One hidden turn or mirror swaps the rows below in pairs. Which row is each named row swapped with?
gak: -0.92, 1.45, -0.66, -0.23, -0.21, -0.50, 1.89, 1.12, -1.04, -0.50, 2.90, -0.07, 0.32, -2.23, -0.01, 1.11, 0.61
puz: 1.57, -0.16, -0.85, 0.97, 3.02, -0.78, 1.16, 0.81, 0.17, -0.37, 1.89, 3.15, 0.00, 0.39, -2.82, -1.81, 0.38
Mal: -1.60, -0.14, -0.28, -1.67, 2.93, 0.17, 1.56, -2.19, 0.57, 0.74, 1.34, -1.35, -1.99, -0.99, 0.12, -1.22, -0.07
mur: 1.45, -0.90, 0.70, -0.20, 1.54, -1.37, 0.85, 0.90, 2.05, -1.71, 0.22, -2.76, -0.14, 0.71, 0.49, -1.55, -0.33
Nusog: 0.80, 0.36, 2.13, 0.36, 0.96, -0.44, -1.71, -1.31, 0.22, -0.88, -1.74, 0.68, -1.11, -0.74, -0.36, -2.93, -0.68
Matu: 1.73, 1.34, 0.34, 0.67, -0.46, 0.32, -1.01, -0.41, 1.20, -0.97, -2.20, 1.57, -2.06, -0.78, -1.09, -2.38, -0.51
tuza: -0.85, -1.49, 0.60, -2.18, 0.35, -0.03, -0.25, 2.04, 0.62, 1.40, -0.42, -0.65, -3.69, 0.49, -0.73, 1.15, -0.87
Tav: -1.29, -1.81, -0.49, -2.67, 1.17, 0.85, -0.24, 1.31, 0.51, 0.87, -1.33, 0.00, -2.44, -0.32, -2.66, 0.54, -0.65
Fol: 0.59, -0.22, 0.37, -0.66, -0.24, 0.60, -2.27, -0.24, 0.76, -2.53, -1.15, 0.72, -1.38, -0.41, -1.39, -2.79, -0.35
fipi: -0.91, 0.59, -0.98, 0.29, -0.22, -0.10, 0.68, 1.09, -0.25, -0.18, 3.21, -0.32, 0.10, -1.94, -0.61, 2.09, 0.35
sigap: -0.33, -1.61, 0.04, -2.55, 0.88, -0.32, 1.31, 1.52, 1.11, 0.75, -1.50, -0.17, -3.61, 0.36, -1.45, 1.12, -0.78
gid: 1.14, -0.68, -0.74, 1.89, 2.71, -1.36, 0.92, 0.00, -0.21, -0.79, 2.10, 3.19, -0.65, 0.64, -2.46, -1.25, 0.01
nuf: -1.65, -0.53, -0.50, -1.40, 1.53, -0.12, 1.99, -2.26, -0.86, 0.84, 1.41, -1.29, -2.03, -1.70, -0.56, -1.88, 0.02
lel: -0.81, -0.92, -0.91, -1.06, 0.82, -0.54, -0.39, 2.09, 0.30, 1.41, -1.59, 0.53, -4.24, -1.11, -1.13, 0.95, -0.16
falid: 0.77, 1.01, 1.94, 0.12, 1.29, 0.95, -1.11, -0.90, 0.71, -1.56, -1.42, 1.28, -1.86, -0.31, -0.46, -2.89, -0.48
Kilob: 0.79, 1.87, 0.54, -1.23, 1.27, 0.14, -1.39, 0.21, 0.16, 0.20, -1.12, 2.16, -1.39, -0.47, 0.95, -3.06, 0.43
teko: 1.45, 0.97, 1.35, 0.47, 1.72, -0.05, -0.65, 0.01, 0.01, -1.53, -2.16, -0.24, -1.84, -1.34, 1.15, -2.68, -0.32
dom: 0.28, -0.76, -0.54, -1.70, 0.48, -0.04, 0.94, 0.32, 0.92, 1.97, -0.62, -1.00, -4.18, 0.78, -0.29, 0.33, -1.54
satif: 0.42, 0.22, -0.80, 1.49, 3.31, -1.41, 0.37, 1.04, -0.45, -0.02, 2.54, 2.40, 0.39, -0.19, -1.60, -1.81, 0.79
Piguz: 0.89, 1.13, 1.30, -0.91, 0.38, -0.23, -1.70, -1.08, 0.70, -1.66, -1.34, 0.66, -1.86, -1.15, -0.03, -2.72, 0.43
letor: -0.01, -0.74, -0.51, -1.02, -0.73, -0.74, -0.66, 2.08, 0.55, 0.18, -0.38, -0.35, -3.66, 0.02, 0.67, 1.67, -1.88
rukos: -1.25, -1.99, 0.60, -1.40, 0.15, -0.28, 0.99, 0.88, 0.43, 1.23, -1.02, -0.62, -3.42, 0.14, -1.13, 1.25, -1.61
monik: 1.53, -0.84, -0.71, 0.94, 2.44, -1.18, 1.18, 0.43, 0.25, -0.02, 1.87, 3.28, 0.78, 0.85, -2.04, -0.72, 0.20
dera: -0.70, 0.88, -0.13, -0.12, -1.12, -0.61, 0.53, 1.85, -1.01, 0.42, 2.68, -0.04, 0.60, -2.22, -0.99, 1.63, -0.02
vokup: -0.83, 0.44, -1.04, -0.53, -1.35, -0.22, 0.61, 2.24, -0.59, -0.05, 3.16, 0.07, -0.13, -2.28, -0.91, 0.70, 0.38
rad: 1.46, -0.25, -0.61, 1.77, 3.32, -0.90, 0.53, 0.12, 0.54, -0.70, 2.32, 2.05, 0.50, 0.48, -2.06, -0.25, 0.45
Nusuv: 2.08, -0.04, -0.92, 0.86, 2.76, -2.17, 1.36, 0.50, 0.38, -0.31, 2.39, 2.09, 0.22, 1.34, -1.59, -0.85, 0.72
Dubi: -0.84, 0.34, -1.52, -0.14, -1.07, -0.88, 1.18, 1.42, -0.38, 0.14, 3.24, -0.38, 0.12, -2.33, -0.48, 1.15, -0.11
Vipas: 1.35, 0.09, 0.26, 0.28, 0.52, -2.10, 0.20, 0.79, 1.83, -1.97, -0.54, -2.03, -1.14, 0.80, -1.33, -2.68, -0.92
Kip: -0.78, 0.31, -0.68, -0.02, -0.97, -0.30, 0.63, 1.25, -1.08, -0.13, 3.07, 0.89, 0.52, -2.24, -0.10, 1.24, 0.44
Buf: -0.45, -0.48, -0.79, -1.81, -0.26, 0.50, 1.62, 2.90, 0.62, 0.21, -0.91, 0.77, -3.65, 0.96, 0.48, 0.21, -0.91
kikuf: -1.26, -2.25, -0.58, -0.39, 0.50, -1.23, 0.80, 0.53, -0.59, 1.43, -0.74, -0.28, -3.15, 1.27, 0.79, 1.01, -1.38
nunon: 0.29, 0.93, -1.25, 0.25, -1.11, -0.20, 0.89, 1.42, 0.36, 0.43, 2.87, 0.42, 0.76, -2.45, -0.58, 1.12, 1.03
fune: 1.10, 1.21, 0.82, 0.06, 2.51, 0.54, -0.87, -0.80, 0.28, -0.29, -1.99, 2.24, -1.66, -0.81, -0.13, -1.71, -1.37
rufi: -0.56, 0.98, -1.14, 0.61, -1.16, -0.06, 1.91, 1.90, -0.20, 0.25, 3.50, 0.09, 0.21, -0.75, -1.08, 0.74, -0.58
kolob: -2.42, 0.44, -0.67, -1.84, 2.56, -0.65, 1.27, -0.89, -0.07, 1.19, -0.15, -1.32, -2.88, -1.95, -1.48, -0.75, -0.19
rekel: 1.45, -0.50, -1.07, 1.49, 3.43, -1.48, 1.10, 0.26, 0.48, -0.36, 1.87, 2.47, 0.73, -0.07, -2.10, -1.53, 0.11
zibo: 1.84, -1.61, 0.53, 0.06, 1.05, -1.96, 1.15, 1.34, 0.73, -0.76, -0.01, -2.43, 0.25, 0.56, -0.52, -2.48, -0.45
ber: 0.74, 1.25, 1.26, 0.87, 0.73, 0.10, -0.44, -1.49, -0.37, -0.33, -2.22, 0.45, 0.17, -0.40, 0.99, -2.25, -1.14
Rosav: 1.43, -1.02, -1.59, 1.44, 2.93, -0.92, 1.48, 0.80, 0.57, -0.61, 2.04, 3.01, -0.44, -0.25, -1.96, -0.54, 1.31

Buf is swapped with Kilob
Nusog is swapped with rukos
fipi is swapped with rad
teko is swapped with dom
falid is swapped with tuza
rufi is swapped with satif
lel is swapped with Matu
rekel is swapped with Dubi
Fol is swapped with Tav

